Each row is where one point has got to under a steady rotation. How many steps took it there?
The counts run from 0 to 155.
[ 66 137 113 145 178 126 150 113 107 176 103  99  89 151  91 158 158 148
 117  82  94 130 104 119  87 125 133 107 114  93 132 136 187 119 130 117
 140 107  93  91 110 117 127 131 116 161 113 178 140 154 101 146 119 146
 145 132 114 111  92  85 135  84 150 137 116 126  85 123]
129
[139 135 141 117 101 109 156 119 153 125 126 123  98 161 167 141  96  99
 145 147 103 101 119 121 123 118  99 128 139 156 100 113 118 164 145 153
 148 154 150 139 116 155 211  38 100 112 109 156  97 144 161 143 105 149
 118 131 161 122 101 118  95  98 125 143 137 175 151 128]
13
[117 138 117 158 137  78 155 143 114 152 105 132 134 149 174 143 113 145
 137 155 105 148 200 104  98 144  82  80 114 125 160 123 142 137 106 131
 116 113 117 137 146 136 129 137 121 193 128 100  76 124 137 102 140 123
 119 167 215 122 145 139 132 113 107  86 124 133 101 102]
143
[109 117 149 108  84 109 119 148 129 110 134  95  77 147 132 136 136 120
 127 131 145 135 123 130 122 144 113 111  78 115  89 116 147 175 142 166
 147  99 149 151 140 130  97  90  86 138 132  80 106 166 183 113 108 110
  77 102 158 113  99 112 142  99 105 129 184 158 176 119]
122
[154 110  92  87 164 127 100  99 128 119 144 178 138  97 147 114  69  90
 164 153 114 105 134 123 130  98 152 118 133 154 124 117 100 150 126 123
 117 142 163 120  75 108 139  80 118 106 100 169 138  75  79 105  89 116
 155 125 109 119 148 144  58 124 138 142 136 100 149 149]
62
[132 104 156 100 128 119 122 188 136  89 142 163 146  95 111  98 135 114
 100 109 167 182 183 125 108 146 116 136  99 117  94 140 126 133 137 131
 120 117 146 178 128 126  89 138 104 144 168  60  79 139 149 137 155 128
 122 130 136 160 132 115 172 154 101 101 161 141 140 102]
94
[101 119 105 142 119  68 150 142 138 134 114 121 132 162 165 148 106 141
 133 163 110 144 184 112 101 142  82  59 114 126 138 123 145 148 121 135
 121 122 123 138 140 131 125 141 118 204 119 101  88 124 134 102 141 119
 126 165 223 135 145 146 131 107 106  99 151 126 132 114]
144
[117  94 128 143 107  87 127 150 133  87 142  98 113 169 167 163 111 115
 152 155 131 150 183 131 127 141  98 103 130 179 154 101  98 160 141 143
 118 134 131 153 141 163 131 134  84 137 123 105  89 108 151 109 144 122
  87 167 198  98 163 154 106  92 114 138 160 125 162 115]
9
[ 81  96 143 155 107 138 143 100 161  88 169 107 123 160 110 117 137 148
 101  76 131 109 106 136 164 136 105  99 126 130 151 108 172 164 126 130
 134 144 134  94  96 110 131 195 126 178  88 141 152 118 104 148 141 175
 134 110 127 147 124 120 124  71 142 154 151  94 155 121]
21
[153 161 145 175 125 160 201 126 118 140 132 118 117 165 123 115 151 140
 127 121 113 111 119 110 119 128  70 121 122  78 109 138 148  89  97 139
 180 162 120 135  97 124 175 121 131 138 124 173 128 187 110 127 121 172
 112 116 103 127  61 113 110 107 140 121 142 166 124 141]
152
[122 139 156 125 129 158  98 137  71 114 152 106 126  95 119 108 120 132
 137 121 158 159 113 131  67  74 124 147  99 188 168 107 110 138 126 152
 133  70 135 141 137 143 142 100  94  53 127 138 140  91 135 131  97 115
 117 123  93 119  99 111 105 105 127 135  87 140 134 153]
111
[131 133 131 122 106 131 172 146 157 116 155 117 103 160 125 132 111 100
 139 153 104 103 114 119  98 128  84  92 131  96  85 117 130 131 141 154
 166 165 143 142 121 107 157  55 103 145 116 146 107 154 123  90 104 139
  67  90 120 120  81 122 111  97 148 148 165 158 168 159]
149
[129 127  94 104 172 107  95 103  94 119 124 156 163  88 118  95 119 136
 142 142 129 147 169 134  97  81 130 147 113 146 144 115  86 140  86 172
 120 102 160 110 100 117 138 114 130  67 114 171 164  85 110 127 109  99
 198 110 123 136 123 138 120 160  86 105 101 113 130 149]
87
[125 103 145 111  90 126 124 172 137  94 146 140 140 113 112 103 136 130
  98 121 172 168 162 128 110 143 109 138  98 125  84 142 114 136 133 144
 123 117 145 175 134 128  92 146 111 138 169  54  94 144 162 136 142 126
 115 122 148 168 116 110 183 162  88  87 174 144 151 106]
95
[146 110 140 112  72 152 113 135 153 109 143 174 142  91 140  86 108 141
  72 106 171 124 100 129 152 138 154 145  89 134 103 157 163 147 124 109
 128 123 164 142 117 100 113 161 154 161 144  83 117 119 134 142 105 157
 184 117 123 204 116 110 155 133 114  98 136 130 134 104]
70
[126  95  99  90 156 137 107 144 125 145  94 115 114 153  99 143 133 109
  95 161 158 141 116 167 132 158 213 161 138 137 108 169 127  94 160  59
 133 116 109 125 133 145  93 115 157 126 146 178 137 155 114 148 123 122
 159 166 108 116 139  94 160 163 131 151 154 115 115 119]
80
[176 127 136 109 149 102 164 113 134 109 133 157 142 160 138  80 124  94
 138 178 118 105 185 133 156 138 104 116 155 116 130 112 115 163  92 163
 152 178 157 139 111 124 181  59 118 117 107 173 134 140 117 119 121 132
 115 127 142  97 130 145  93 131 117 143 166 131 170 133]
38
[142 108  86  93 164 112 104  76 131 138 117  86 113 137 122 142 141 106
 155 124 136 110 130 134 183 174 178 150 140 110  83 152 117  69 135 117
 123 133 132 108 125 145  88 157 161 127 136 162 150 181 132 112 117 132
 127 105 114  96 160  94 145 191 108 107 161 132 109 121]
77
[109 152 134 170 140 129 137 124 119 117 141  85 160 140 137 144 143 155
 140  96 127 136 121 121 101 109 100 161 156 179 172 113 121  92 111 141
 123 118 111 100 169 161 199 164 141  84 118 174 134 128 148 149 137 159
 120 120 111 138 126 101 137 127 120 112  36 156  88 143]
2
[135 122 133 117  84  98 145 126 153 107 134 113 101 170 172 137  91 104
 150 162 107 115 131 128 131 118  98 116 142 169 107 100 108 167 145 157
 150 153 150 140 131 160 200  57  97 109 107 148 101 133 173 134 109 131
 115 134 173 125 112 130  96 109 115 141 152 169 171 132]
12
[ 97 114 131 154 135 101 129 170 124 117 136 109 136 140 163 186 118 114
 155 126 125 167 181 121 113 146 120 108 127 180 178 116 127 144 137 118
  98 115 107 140 148 157 109 161 102 145 131 100  71  94 132 116 156 129
  85 184 173  96 179 136 100  83 134 122 112 121 113 105]
7
[166 143 152 119 139 132 187 125 153 128 128 191 158 143 127  63 122 116
  90 135 116 114 146 123 133 131 111 128 151 108 121 133 150 153 110 117
 146 175 142 135  98 106 199  69 140 152 117 162 121 149 108 155 120 177
 168 139 124 168 106 117 128 126 132 126 123 143 124 119]
41
[ 97 105 148 130 104 146 116 114 171  74 187  90 132 151 114 118 137 125
 113  91 136 101  84 135 165 141 131 116 145 155 155  98 172 159 130 133
 138 142 137  85 139 116 139 156 130 149  88 142 146 124 121 131 121 166
  82  78  98 127 136 112 129  92 160 173 121 104 156 148]
23
[188 114 155 114 176 144 131 110 110  93 149 196 162  97 141  53 114  88
 119 100 150 139 168 137 161 152 126 128 125 109 109 136 127 110 121 114
 144 141 153 179  73 140 138 112 114 128 145 130  99 151  90 140 133 149
 153 131  97 143 138 131  97 148 120 118 162 144 137 110]
66
[134 113  98  95  98 126  90  99 148 151 150 120 118  89 130 156 127 116
 154 100 144  94 104 106 174 150 159 157  84 107  92 148 129 124 108 159
 101 129 159  99 127  97  61 166 161 121 128 103 138 137 138  92  79 135
 105  63 102 114 150 106 135 156 125  91 138 127 121 121]
74
[184 119 130  88 196 135 111 108 119 105 148 195 150  83 138  84  94  72
 154 117 124 119 164 127 146 135 136 121 133 121 118 122 112 128 128 129
 128 147 160 154  70 124 142  78 115 113 129 143 116 116  80 118 109 132
 140 115  86 112 144 134  62 133 142 136 146 123 141 132]
64
[129  95 104  91 136 155 114 163 112 140 101 123 116 146  94 141 135 117
  92 181 157 154 119 177 106 143 221 177 126 139 120 165 123 112 149  62
 131 116 106 133 128 130  88 103 148 116 144 162 133 136 112 151 122 112
 164 179 102 111 126 101 147 148 137 148 152 114 130 118]
81
[142 122 108 112 127 134 108 141  73 133 115 147 139 107 105 108 134 154
 131 184 163 152 154 157  97  93 156 174  82 155 158 132  91 150  81 162
 118  97 145 122 108 106  98 120 132  59 121 158 175  92 110 124 106 101
 172 141 117 109 109 149 117 137 106 113 131 105 154 133]
85
[ 90 122  90 107 141 119 123 113 140 191 117  87  85 117 106 189 134 124
 163 100  98 132 106  85  89 105 138 144 109 113  58 153 115  97 150 153
 119 117 139 109 116 122 100 116 131 108 138 146 132 157 153 115  93 150
 119  94 104 106 111  73 136 160 112  94 132 149  97 131]
101
[184 129 131 139 115 159 154 150 111 175 115 116 127 154 146 146 134 120
 130 182 164 130 130 126 142 148 183 174 141 149 154 173 118  85 125  68
 122 141 102 150 131 133 106 131 165 123 162 139 110 145 115 102 121 160
 100 200 110  99 151 113 116 155 142 114 131 132  98 108]
55
[136  97 114 126 105 128 124  97 181  99 182  94 159 140 125 116 122 118
 144 119 137  86 122 101 176 145 126 122 163 137 128 135 126 112 115 145
 114 157 153 103 138  98 121 187 178 150 108 130 155 123 122  88 118 161
  86  71 110 138 164 115 144 176 124 114 134  98 142 145]
49
[116 131 151 139 138 132 110 133 111  72 156  69 163 146 115  81 130 136
 121 147 156 143 127 145 101 115 115 121 150 172 189  89 137 129 118 148
 147  92 123 115 195 147 174 113 121 107  97 158 142 118 146 122 132 103
  90  98 129 132 113 115 156 136 128 155  79 128 153 166]
136
[108 139 129 194 122 159 176 118 131 133 134 117 136 166 128 132 138 178
  94 103 123 118  93 118 109 118  97 108 124 119 155 141 174  94 112  87
 161 134 102 107 105 115 156 193 155 179 115 167 137 137  87 136 137 182
 160 140 112 172  85 115 129  88 137 120 108 118 104 130]
155
[127  98  93  96 171 134 108 120 128 139  92  98 118 156 108 143 135 107
 114 148 143 132 118 152 148 168 212 155 146 115  98 161 118  82 159  70
 136 122 112 125 125 150 103 132 158 129 141 176 138 168 122 140 134 124
 151 145 112 109 143  88 154 178 119 138 161 120 112 120]
79
[119 111 139  84 196 118 104 171 130 103 139 186 163  72 112  91 132  91
 105  80 134 183 184 117  97 148 135 115 122 119 104 130 128 125 145 115
 109 119 139 162 124 133 114 116 101 143 156  87  73 119 123 138 144 126
 140 125 114 151 146  97 151 153 119 110 128 143 116 109]
92
[187 129 128 127 125 160 156 146 127 167 129 110 130 154 134 142 123 104
 135 171 158 125 119 121 139 158 192 173 159 143 142 168 121  72 138  71
 126 149 103 150 147 132 118 118 170 136 153 142 101 147 118 105 117 163
  85 172  96 105 157 102 114 167 158 126 121 133  99 114]
54
[132 129 115 143 114  94 139 119 133 162  95 111 139 170 171 148 122 155
 121 169 136 117 139 128 158 146 165 136 136 168 199 138 153 145 108  93
 107 118 108 101 165 142 142 142 161 158 110 144 118 120 142 132 128 143
 145 198 186 119 178 123 131 114 132 116  89 112  91  94]
31
[ 84 104 136  98 133  94  88 148 138 103 126 119 111 124 145 133 101 112
 113  90 130 156 144 120 103 153 133  82 106 139 116 115 161 164 176 111
 128  83 135 155 149 154 102 112  92 189 136  70  66 127 164 138 132 112
 124 139 184 146 141 103 148  98 112 124 152 140 125 108]
119
[131 162 129 155 147  81 154 145 107 159  99 141 142 140 175 142 121 141
 136 149 114 159 196 105 100 144  95  89 112 125 164 122 149 130 101 132
 114 111 108 142 156 143 139 128 120 174 132 100  77 134 140 102 137 124
 112 163 202 124 147 133 128 111 116  85  99 154  89 101]
142
[130 109 111  96 131 156 116 180  96 147 106 131 115 136  84 138 142 131
  92 183 168 158 126 176 100 125 212 174 104 142 141 154 114 127 137  82
 132 106 116 135 120 118  80  98 136  95 149 153 138 120 107 143 113 111
 155 182  99 113 111 116 137 140 133 142 148 105 138 120]
82
[116 150 122 122 101 104 151  93 116 154 103  73  80 168 124 126 149 143
 134 124 120 108 105 124 123 128  96 130  96  98  80 120 142 139 121 178
 166 116 141 114 126 137 151  94 118 113 117 157 144 197 180 136  98 130
 124  88 153 118  69  97 149 124  89 112 168 176 140 129]
125
[143 117  90  93 126 116  92  87 141 148 138 103 118 101 131 157 137 113
 162  98 135  98 114 116 180 159 164 147 104 105  84 144 121 102 111 157
 110 132 151  94 127 109  63 168 163 126 128 120 147 158 134  89  90 131
 109  67 105  98 154 109 135 174 113  94 150 125 120 121]
75
[162 140 155 122 129 139 191 142 158 142 126 200 152 135 116  74 130 127
  78 125 120 112 137 114 123 121 121 132 143 103 131 142 169 150 107 110
 143 175 138 134  91  91 185  87 142 171 130 148 112 139 100 153 117 188
 164 144 116 177 112 114 129 117 141 125 113 145 112 121]
42
